M =
[[ 31.6  -5.7 -54.2  40.0]
 [-32.7  11.1  86.4 -83.8]
 [ -4.8 -16.9 -27.3  17.2]
 [-48.4  10.7  15.5 -19.3]
 [ -1.7  -3.9 -81.3  81.4]
 [  0.0  10.8  44.3 -59.0]
 [-19.6  14.3  24.6 -30.9]
 [ 52.4  12.0  27.6 -36.1]
 [  4.4  -4.0 -33.4  30.4]]
M[0, 0]	31.6
M[6, -1]	-30.9
M[-2, -2]	27.6
M[-8]	[-32.7, 11.1, 86.4, -83.8]
M[0, 2]	-54.2
M[:, 0]	[31.6, -32.7, -4.8, -48.4, -1.7, 0.0, -19.6, 52.4, 4.4]
M[8]	[4.4, -4.0, -33.4, 30.4]
M[3]	[-48.4, 10.7, 15.5, -19.3]
M[3, 0]	-48.4
M[:, -1]	[40.0, -83.8, 17.2, -19.3, 81.4, -59.0, -30.9, -36.1, 30.4]
M[-8, 1]	11.1
M[-4, 1]	10.8
M[-4, -4]	0.0
M[3, -2]	15.5
M[-5]	[-1.7, -3.9, -81.3, 81.4]
M[4, 2]	-81.3
M[:, 1]	[-5.7, 11.1, -16.9, 10.7, -3.9, 10.8, 14.3, 12.0, -4.0]
M[0, -3]	-5.7
M[-1, 2]	-33.4
M[:, 2]	[-54.2, 86.4, -27.3, 15.5, -81.3, 44.3, 24.6, 27.6, -33.4]
M[-7, -4]	-4.8
M[2, 1]	-16.9
M[7, 0]	52.4
M[7, -3]	12.0

B = -76.6,-63.9,-14.1,16.6,82.4,-46.4,-79.2,-54.3,-64.3,70.8,26.5
B[0]	-76.6
B[-4]	-54.3
B[3]	16.6
B[1]	-63.9
B[4]	82.4
B[10]	26.5
B[9]	70.8

data =
  8   -4   -8  -23   -2  -11  -19  -13   -1    4   11
  4  -21   -6  -11    3    2   -5    5  -16  -14  -14
 -7   11   -1   14  -31   13   -2  -14  -19   13   -3
 -3  -48  -32   10  -41   12  -45    5   22  -12  -37
-14  -22  -16    6  -43    7  -28  -12   15   -5  -35
 -1  -31  -18    5  -28   -5  -23    0   15  -16  -31
 -9   18   29   38  -12   15  -39  -14  -19   34   10
 13   -9    3   -6    2  -29  -10   19   14    2   -4
-11  -15  -23  -12  -12   -2   15  -28  -28  -27    0
-13    3  -11  -23    7   19  -12  -23   -2  -17    1
-21   -3    2  -16  -17  -19  -11   -1   -3    7  -31
-23   -2   -1   -6   -3    7   -5    5   20   -9   -3
data[0][0] => 8
data[3][9] => -12
data[0][3] => -23
data[5] => [-1, -31, -18, 5, -28, -5, -23, 0, 15, -16, -31]
data[11][6] => -5
data[11] => [-23, -2, -1, -6, -3, 7, -5, 5, 20, -9, -3]
data[2][7] => -14
data[1] => [4, -21, -6, -11, 3, 2, -5, 5, -16, -14, -14]
data[8][2] => -23
data[0][6] => -19
data[3] => [-3, -48, -32, 10, -41, 12, -45, 5, 22, -12, -37]
data[4] => [-14, -22, -16, 6, -43, 7, -28, -12, 15, -5, -35]
data[0] => [8, -4, -8, -23, -2, -11, -19, -13, -1, 4, 11]
data[3][10] => -37
data[8][7] => -28
data[2][2] => -1
data[3][8] => 22
data[9][2] => -11
data[:, 0] => [8, 4, -7, -3, -14, -1, -9, 13, -11, -13, -21, -23]
data[:, 5] => [-11, 2, 13, 12, 7, -5, 15, -29, -2, 19, -19, 7]
data[11][10] => -3
data[1][3] => -11
data[6][10] => 10
data[:, 4] => [-2, 3, -31, -41, -43, -28, -12, 2, -12, 7, -17, -3]
data[:, 10] => [11, -14, -3, -37, -35, -31, 10, -4, 0, 1, -31, -3]
data[9][1] => 3
data[6] => [-9, 18, 29, 38, -12, 15, -39, -14, -19, 34, 10]
data[0][8] => -1
data[9][6] => -12
data[5][4] => -28
data[0][9] => 4
data[9][0] => -13
data[6][0] => -9
data[8][10] => 0
data[6][7] => -14
